Each path below is one point turned by a fixed rotation once a step. After each direction that follows a path, write how fast that rotation turns it, in degrees each step (0 if it stays still).
Each turn is a multiple of 5 degrees from 10 to 175, or 0.
Each row of a path follows its step; steps can be skipped.
Rotation 1:
step 0: [ 43 -17  -1  -5  24 -48  -4  29  21  -6 -30  -5 -40  50 -57  11  30  -1
 -20  15  12   5  30  15 -22  -2 -11  14 -60 -21   8  -1 -23 -16  37  11
   0  53  33]
step 1: [-42 -16 -19  32 -30 -26 -31  27  -3   0 -36  18 -38  36  10  21  12 -22
 -41   4  -9  27   4  49 -11  10 -25  33 -45 -25 -43  40 -30 -28 -15  13
  30  -6  32]
step 2: [-70  -1 -19  19 -14 -24  20  11   7  18  -4 -31 -21  23   4  18  39 -32
 -27 -32  13  33  38  17  -4  -1  26 -10 -24  19   6 -30 -43   2  54  28
  55  12  27]
step 3: [-35 -30  -9  35 -14  -4   4  39  31 -24   7  -6 -17   1  20  12 -40 -15
   5  -3  61  -3 -11 -15 -27  36  23  20 -65   2  22   3 -47  43   7  21
  21  11  47]
step 4: [-49  10  18  53 -15  15   7  18  26 -15 -47 -40  -5 -31 -30 -30 -10   6
 -12 -35  55   6  -5  29 -27  19 -17  16  -9 -37 -18 -38  30   7   9  23
  14  26  44]
step 5: [-15 -60  24 -39 -11  10  52  -3  13  10 -43 -30  11 -16 -10 -18  -9 -25
 -14 -48  16  -6  26  45  -4 -21 -18  28 -56 -13  20 -19 -19  33 -32  11
  -7   4  41]
step 6: [  5 -33   1  -6 -38  -2 -29  24  23  14 -19  17 -24 -16 -52  13  15  33
   1 -91  11  28  10  24  28  35  12  45 -14   4  -7 -16 -26  27  -7   1
 -39  12  33]
step 7: [ 28 -33 -20 -16  -2 -46 -42  17  23  16 -22 -12   6   2 -30 -39 -36 -14
  -7 -48 -36  20  15  28 -23  -7  32  38 -30   4 -26 -15  18  14  26  65
  23 -13  27]
step 8: [  7 -11  -1 -22 -49  -4  -7  -5  17 -57  -9  -5  -4  27  -3  23   8 -41
 -24 -20  -2  45 -18  26  52  -1  53  51 -30 -36  -5  -4  26  32   5  32
  38  -6  16]
step 9: [ -7  -6   7   3 -29 -57  25  -5  14  -8   5 -28  14  23 -36 -10 -14  -8
  -8 -31  22 -14  10   5  40  42   4  30 -38  -4 -30   9  20  41  74 -40
  52 -20   8]
[ -7  22  14   6  -2   1  -8   2   2   1   3 -10  -7   0  -7   4  13   5
  -6 -12   0  23  -4 -14  11   6  -4   4  11 -12   1 -14  -2  -5  -1  -2
  -3   5  -6] | 160
[-12  -5   2  -1   4  -6  -1 -22  -5  -3 -15  -1   5  10  10  -6  13  -5
   4  10  -4   7 -11  15   7   0 -15   9   0  -8   7   0  16   1  -8  -7
   7   5   6] | 100
[ 13   1   9   0   0  -3   2   3  15  -1  -2 -10   6 -11  -1   5   9 -25
  -8  15 -14  -2  -5   7  -2   0   2   2   5   3  19  -3 -15  10   3   4
  -7   5   1] | 140
[ 10  -2   9  -1  -1  -4   2   4 -13   1  -7   0  -1  -9 -22   0  -9  -5
  -6   1  10 -10  12   4   8   1  -8  -5   4 -14  14   3  -2 -17 -11 -18
   6  -3   9] | 70
[ -1   0 -11   6  -6   8   1   0   1  -4  -7   6   3  -4 -13   9  18   0
   0  -1   9  -4   4  16  -1   8  11  -7  18  11  -2  -8  17  -7  18  -4
  -5  12   2] | 160
Rotation 2:
step 0: [  3  20  -9 -11  -2  -3   5 -40  31  30  -4  -5 -38  -9 -40 -74  18  33
 -17  11  14  -3 -25 -16  31 -22  14  54 -32  31 -13  11 -30  -7   0 -20
  43 -19  -8]
step 1: [ 19  17 -28   0 -15  45  -6 -25  33 -39   8  11 -21  10  -6 -33  40   0
  39  25  38  28  27 -16  -3   3  -1  31  -8 -38  15   9   1  73  32  -8
  14  37  -3]
step 2: [-34 -37  26 -19 -27 -38  33 -20  20   0  32  -3  30  -5 -20 -31  19  19
  31 -27  35 -25   9  19   9  -2  17  45  24 -33  43  62  -3  -1  19 -18
   8   2  14]
step 3: [ 10 -25  24  21 -20  -7   4 -30 -11 -12   7 -13 -44  10  -5 -30  57  71
 -22  10 -27 -27  -2 -34  24   0  -1  21   2 -32 -26   8 -26   9  27 -41
 -41  -5 -18]
step 4: [ 12  25  31 -40  18 -10 -26   6  43  39 -38  11 -14   1  -5 -38  83   5
  -3  28   8 -20 -20  12 -19   6   9  50 -12 -15   0  12   8  29  -2 -18
  45  14 -17]
step 5: [ 28 -38 -42  14 -18   9 -21 -17  32 -12 -21 -36   1   4 -49 -32  14   7
   7  13  51  15  33  50  49   3 -14  42   0 -39  19   1   4   2  16 -37
   3   2  -1]
step 6: [ 26 -39  39 -42 -36   2  20 -20   3 -20  23   2   8   9  -8  -4  12  24
  -6 -17  -5 -26  -1  31  -6  44  -7  33   0 -64  -3  41  -3  65   4  24
 -25  -9 -19]
step 7: [-39 -43  25  -7   6  -3 -34 -12   0   9   3 -33 -17 -22 -15 -27  42  48
 -46  39  15 -27 -24  32 -11   2  44  14  37  10 -33  33  15  -3  13 -28
 -17  -1 -13]
step 8: [  4   3 -35 -35  11   1 -30  24  22  27 -44  19  -9  26 -47 -38  43   9
 -18 -11 -18  19  25  11 -10 -11  11  32 -11 -29 -31 -21  -3  51   1 -34
 -32 -21 -48]
step 9: [ 13 -19  33 -31  16  30  19 -15  30 -20   5 -21   6  -8 -70 -38  -1 -11
  -7  14  32  -1  21  57  28  -7   4  45 -11  12 -21   8   0  40   1  31
  40 -34  13]
[  1 -13  -5   3   1   3   9  12   1  -8  10   2  -3   3 -18   8   3  -7
  23  -6   2  -2   6  17  -3   4  -9   6  -8  12   8  -9  -1   1  11   3
   4  13 -11] | 95
[  8  -2 -11   7  -3  -1  -2   5   0  -3  18  14   2  -3   5  18  -7  16
  -2   2  -1  -7  10   7  -5   0  14  -5  14  -5   4  21  -9   4   7  -1
   9  -7  -2] | 85
[-22  -5  -4  -4   2   3  -6   9  13   0  -7   4  16 -15   2   0  13   0
   5  22   2   0   2   4  -6   2   4 -10   8   1  13   1   0  -6  -4   2
  -3  14  12] | 130
[ -6   7   6  -3 -13  18  -3 -12   4  -3   3   4   7  -4   2  -4 -16   3
  -7  -9  23  -1  -8   9  -7   2 -16 -12  -1  -9  14  -3   2   3  13  -2
  -1   1  -4] | 85
[-11 -13   0  -5   2   3 -19   3  -4  -8   2   1  10   3  -1  16   4  -8
 -20   2  -5  10  -2   8   2  -4 -16  10   3  11  -2   2   4  10  -6   2
  -1 -18  -8] | 25
[-10  12  -4   2   1   4  -2   4  17   7  -7   2 -14   2  -4   6  13  13
   4  -2  -4 -16 -11  -2  -5  -1  -3 -13   1  12  -5  -4  -1  -8   0  -7
  -1 -16 -22] | 90
Rotation 3:
step 0: [-14  36  66  -5 -36  23  40   6  -5   7  14  -2   3  -5 -14   3  19   3
 -29  45   6  13 -22 -33  26 -18 -23  16 -40 -26  13  47 -38  32  -5  21
 -10  25  39]
step 1: [ 29  42  50   9  26  19  63  24 -17  40   2  12   2  42  26   4 -14  20
 -43   0 -19 -31   8  22 -18  -9  -3 -28 -34 -29  -1  31   3 -12  -3 -19
 -37  25  19]
step 2: [-15  -4  44  33  -9  20  58  27  -3  58   8  43  -3 -19  10 -18   3  38
  11 -46 -20  -7   3 -12  29  -4 -15  46   8 -34  -3  38  29   5 -19  -4
   6  37 -12]
step 3: [  5  11  14  38  -6  56  38   3   9   8  -4  32  32 -24  18   8  -9   1
 -25  26 -10 -26  29 -27  27  -1 -22  22 -30  39  33   8  46  -4 -72  -4
 -27   1  13]
step 4: [  4  10  -2 -23 -26  -5  54 -33 -10  49 -28  36   2 -13   2  20 -27  63
   4  27  -7 -20   9  24  47   2 -26  -1 -18  -8  23 -31 -14 -43 -46   4
  -8  26   1]
step 5: [-17  45  34 -16   4  -2  18  -3  17  31 -20  21  19  -8 -24  11  32   8
  12   5  25   0 -15 -32  29  67  10   6 -39 -45  21 -11  30 -27 -51 -39
   2   7 -15]
step 6: [ -7   6  21 -15 -12  12  62  -8 -13  20 -32   7  -7 -32 -20 -39   1  34
 -21  -6  32  29 -35 -34  15  23 -30 -24 -48  37  -2  -4  17 -11  13 -38
 -51 -12  10]
step 7: [ 29  37  37 -13 -10  59  32   5 -22  28 -21  -6 -46 -26 -28  -6   2  12
  25   1  45   7 -11   7   3   6   1  -6 -40  10   8  61 -38 -48 -27   4
   5  -1   1]
step 8: [ -8  -9 -27  17   8  22  75  17  41  45 -29  -8  16  13  -8  18  25  13
  -9 -29  31 -17 -18 -15 -20   3 -12 -54 -16 -27  16  67  -2 -12 -29   0
  -8  -7   6]
step 9: [-33   9  39  -6 -71  23  54  12  16  32 -18  14   8 -14 -16  13   4  13
  -7  15  -5  14 -35  -8 -11  13 -10  14  -6  -5   8  47  14  26 -10  61
  -6  11  59]
[-11 -11 -17   1 -19  -1  -1  -6  12  -6   3   2   5  -3   4  10 -10   5
   5   1  -3  -1  14   3   0   2   5  -4  11  -1  11  14   2  -7 -22   9
  -1  -9   9] | 70
[  0   0  11 -10  -6  12  -4  -7  -3  -1   1   3  -3  -1 -15  -6  -6 -12
   7  -2  -6  10  -9   5  21   7  -3  21  14 -11  -1   9  -8  -4   0  12
  11   3  -1] | 155
[ -3  -3   1   6   3   1  -2  12  18  -8   4  -3 -10   6 -11  -3 -17   5
   6  -3  -5  -3  -9   1 -11  -7 -14  14  -8  14  -9   4  -3  -8 -13  -5
  -4  -1 -18] | 80
[  9  -3  11  -2 -12   5   0   0  -1  -8   0   4  14  -4  -5  -7  -2   0
 -10  17  -3  13   1  -2  -6  -2 -13   6  -3  18  12  -3   1   8   9  13
 -17 -15   4] | 120
[  4   8  -5   4  -8  -3 -10   0  -2  16   1  -1 -10   1 -14   7  -2  -2
   6  -4  23  -9   2  -7  12   4 -15  -2   5   3   0 -12  11 -11   4  -2
  -4 -20   2] | 35
[ -7 -10  -8 -14   7  -2  -6   3  -4  -9  -4   8   5 -13   6  -6   4   3
   0   0   7   7  -2   9  15  19   4  -3 -18   7   5 -12   0 -15  -6   0
   1  -2 -17] | 40
